Rotation paths and how fast each direction turns (degrees each step):
Each turn is a multiple of 5 degrees from 10 to 175, or 0.
Each row of a path follows its step; steps can be skipped.
Path 1:
step 0: [ -3   2 -16  39 -25  16   0   4 -22 -25 -10 -16  -3  21   6   6 -19  33
  23  17  29 -15 -17 -20 -11   8   0  -7  22   9   7 -28  -4  20  25]
step 1: [ 11  -1  14  -4   3  21 -19 -19   0  -5  23  -1  18  23 -10   6  -7  27
  16  50  -2   5 -13  -2   3  -3 -22 -18  25   8  15  20 -16  36  31]
step 2: [ 17 -18 -13   3 -26  -3 -17   4  22  26   5  -5   8  24 -11  39  23  21
  -7  11  22  -2 -13  20  21 -23 -15  -5  45  -2   6  11  -5 -14  16]
step 3: [-24  15 -17 -20   4  -5 -28 -11  19  29   3  -6 -13  42   5  10  16  -9
   1   6 -17  17  -8   4  13   3  -2  -7  46   1 -37   3 -20   2 -24]
step 4: [-30  -7 -20  -1 -41 -16   1  11  23   7 -13  -7   3  29   6  -1  19   6
  23 -25  -4   4  11   2   1  18 -28 -12   2 -30 -23 -34  -9  20  -5]
step 5: [ -5  18   9  14 -12 -11  -9  -7  -6 -12 -16 -10   0  26  13 -29  10   9
   2  37  31 -11   7 -23   5  39  -6 -30   3 -16 -23 -28   7  22 -12]
step 8: [ -1   8 -38 -18  -2  -3 -28 -17  -9   7  25   3   1  23   7  31  13  -2
  23  12 -24  -1 -25  21  -8 -10  -9 -18  22   9   3 -26 -23 -17  30]
step 9: [-13  14 -24  -7 -22   1  -7   7  33  10  -7 -22 -30  34  22  28  24  23
  -2  -2   1 -11   2 -15  -8  -1 -13  -8   8  32   2 -14 -29  26   9]
step 10: [ -2 -13  -5  -5   0  17 -29 -21  12  31 -19  -8  13  13   9   1  22  29
  18  11  14  18   4   0  22  42 -22 -16 -13   7 -19 -16 -21  31   1]
step 11: [-14 -21 -13  27 -34  22  11  -3 -12  13 -15 -16   1  21  -4   0 -13  18
  10  14  52  11  13 -20  21  12 -12   4  30 -17 -25   2  -8   1  -2]
[ -2  -5  -2  -9  11   8   1  11   0  -9   1  -3  -5   0  -9   4  13  -2
 -13   2  -7  -2  -7   4  -1  -2 -12   0   8   1  -2  -3  -1  -8   1] : 65
[ -5  -5  -6   1   1  -3   1   7   4   5  -6   2   1   2  10 -10  18   1
   5  -2  -7  -7   4   4  -4   4  12   4  -1   3  -2   1 -16   0  -4] : 65
[  8  -9   3  -7   0   4  -5  -3  -2   7  -4   3   7  -4   9   4   0  -2
 -15   6   8   5   6   3  11   2   2  17   5  -1  -1   3  -1  -1  -3] : 85
[-17  -3   2  -9  10  -7   3  -7   3   8  -5   1  -7   1  -1   8   2  -1
   6  -1  11  -5  -1   7  11 -10  -4  -1  -4   4   3   0  -1   5  -4] : 55
[ -5  10 -10   3   2  -1   4  -1  -7  -2 -10   7  -2  -7   6   3   5  14
  -6  -2  -4   5   2   2  -4  10  -8   3   0   0   2  -5   8  14  -4] : 70
[  2  -2 -11   4 -13   1   7   5   5  -1  -9   0   4   2  -4   6  -5  -1
  -8  -8  12 -11   3  -1  -8  -7  -5   1   0  -4  10   1  -7  -3  -6] : 160
[  0   3   4   4   5  -5   1   6  -3  -7   4   6   7   2  -2   4   0   8
  10  18   2   1  -5   6  -9 -11   3  13   2  -2  10   0   0  -2  -3] : 60
Path 2:
step 0: [ 12  29  12 -19   9 -14  14  10 -22  12 -29  -3  -7 -11  13   1  19  -3
  31  15  15   4  -1   0  30 -36  10  -1   3  -9   6  31  24 -26  17]
step 1: [ -5   8  14  15 -13 -25  22   5   3   5 -11  -4  -7  17 -23  18  27   6
  21 -27  -8   4 -12  39  18  -5  25 -11  -2  28  26   2   1  12  33]
step 3: [-19  29  14   2  27   7 -21  -2  -3  19 -47   8   3 -22  24  -7  25  -2
   5   3   9   7   5 -26 -15  -9  16   5 -16  34  16  10  12 -12  -6]
step 4: [-23  26  23   4  -1   3   3  28   3 -13   4 -10  -9 -15   0  15  21 -12
  20  -5 -11  27 -26  -6  16  14 -16 -41 -25   9  39   5   5   7   9]
step 5: [ 19  -1  24 -27  -5   8  31  -9 -46 -11   5  -3 -12 -14  41  -4   2 -32
  13  -9   3  15  -2  18  26  -2   3  -7   9  13  10  -6   5  11  16]
step 6: [-11 -20  16  14  -9 -32   6 -15 -21  -6 -23  24  -3  -3   2   3  37 -16
   3 -28  24   3  12 -28  -3 -12  29  16  -2  25  10 -11  10   6  22]
step 9: [-41 -26  14  -4  -4   2  33   0   4 -21 -15 -14 -10   2  16  19  16  -4
 -16 -17   0  19  -1 -17   2 -14  -6  13 -44   7  26   0  12  23   5]
step 10: [ -7  10  30 -10 -20   2   9  10 -26 -19  12  -7  11 -28   7 -19 -24 -10
 -10  -7   2   1   9 -25   9  -9  17  15   9 -22  49 -10 -19  19  15]
step 11: [ -8  13   6 -23  -5 -14 -12  -4   6  -4 -21  11   4  20   5 -28   2 -43
 -17 -15  35   7  13 -18   7  -4  -4  -3  16  10   7   8 -23 -21  45]
step 12: [ -5   7 -10 -13  -9 -49  13  -8  13 -11 -10 -17 -14  14  -8  10  24 -17
 -21  13  21   5 -12   2  13 -31 -16  -8 -39 -14  20 -22  -3 -10  -1]
[ -1  -7  -4   0  -9  -3   6  -4  11  -1  -3  -7  -1   4  -1 -14  -8   2
 -14   4   4  -6  -2  -6   4  -5  -6   5  -1 -10   4   8  -8   0   4] : 20
[ -1   3  -4  -7  12   7   5  -3   0 -10  -2   4  -9   7   9  -5  -6  -5
  -3   3   9   6  -8  -2  -2   0   7   3  11   2 -15   2   4  -2   3] : 125
[ -1   6  -7   2  -2   3   4   3   5 -13  13  -6  -4  -4  -4   1   8   2
   0   3   6  -2  -8   3  -6  -5   0  -6   7  -5   9 -11   0  11  -8] : 135
[ -2   0   8  12  11  -1  -5  -2   4   0   8   6  -5 -13  -4  -2  -5  -4
   1   6   5  -5   7   2  -5  -9  -5   7  -2   5  -5  -2  -7   8  13] : 90
[  2  10   5   5  -5   6   0  18   0  -4  -2   2   6   7 -10  -8  -8   2
   2  -1   3   2  -2   7  -1   5   2 -14   2   2  -1   6  -6   2  11] : 110
Path 3:
step 0: [-14  39   9  -7  14  10   8  -4 -21   6  16  18  14  -2  26  -2 -28  13
 -27  -6   1   2  11   0   4 -12  -1  46 -21 -15  15  10  11  -3 -37]
step 1: [ -4 -17 -19   5  -1   2  35  28   5 -11  34 -13   3 -11 -43  -9  -1   0
 -27 -17  -9  20  -7 -23  31 -10  -2   3  17   0   7 -16 -10 -15  18]
step 3: [-17  16 -20 -25 -15 -13 -17  -1   6  -4  23  20  12   0  -2 -27  -3  29
  17  12 -27  -7  15  20  -8   3   0   6  28 -20  -2 -12  30 -34  18]
step 4: [ 40  20 -22  16  -2  -3  -3 -44  -9  10  13  -9 -29  -3  -3   2  10   3
 -11   8  12   6 -12   8  46 -16  23  20   8  -7   7  -9   2  13 -17]
step 5: [-38  -4 -13 -15  12   4 -14 -13 -27  -3  -1  27  12 -25 -15  26   1  -1
 -14  -1  14  17 -13 -28   0   6   0 -22  20 -10 -45 -14 -16  -5   4]
step 6: [ 21   2  -8   5 -20  14  -1  -5  -6 -37  -3  20   6  20  -2  19  26   8
  17  33 -28  -7  -5  10 -14 -25  11  -5 -11  -8  23   7 -43  -7  16]
step 7: [-17  -7 -25 -23  16  -4 -15 -11   6  10 -18 -33  -9  12   6   3 -25 -21
  15  20 -14 -14 -36  35  11  -9   7  -4   0  16 -27 -12  20  -5  16]
step 9: [-20   4  11  11   7   8  20 -10  -2 -28   6 -29   8  35  28  31  -8 -13
 -10  -9  20  39   0  -3 -16 -27  -8  11  13  -6 -12  -6 -10 -28   0]
step 10: [ -3   5  12  12  -1   9  17  24 -35  10   7  -8  22  -2  -1  -1 -17 -23
  -7   6  -8 -11  -7   8  21   3   6 -29 -19  12  22  18 -15  22  54]
step 12: [  8  34   0 -15  27  14  21 -19  -7  21  25  -1 -12  35   2 -34   0  11
 -22 -15 -16   7   9   9  -3   9 -41  11  13  12  11  13   4  -1   7]
[ -1  -7   5  10   1  -8   1  -7  -2   4   6  -7  -5 -14  -9  -6 -12  -5
   6   0  -6  -7  -6  -7   7  -7   7   1  -2   8  -1  -2   0   1  -1] : 115
[ -9  -8  -8  -2   3  -4  -2   9   9  -6  -2 -10   4 -11   7   1   0  -4
   3  -1  -4  11   4   2   0  -2  -1   2   7  -4 -15  -6   5  -8  -1] : 175
[ -9   0   6   6   1   5   5   6  -9 -13   3   4  -2   1  -3   6  15 -16
   5  -1   4  -3   1  -6   4   7   1   2   0   7   1  -4  -3  -8   3] : 90
[ -2   3   9  -9  -7   0   1   6   3  11   1   4   3  -2   0  -1  -1   1
   6  10  -3   3   7 -10  -3  -1  11   1  -1  -7   5  -3  -9 -17  -8] : 135
[  6   9  -3  -5  -5   2   9   7   2   8   0 -13 -11   0  -5   3   3  -1
  -5   2   4   8  -3  10   9   1   8  -4  -5   9   0  -8   0  -2   8] : 125
[ -7   0 -12   8   7   1 -13  12  -3   3   1  -1  -4  11   1   2  -3  -4
   0  -1  -5  -2   4  -3   8  -3   8  -6  -4  -7  12  -5   7   4  -5] : 110
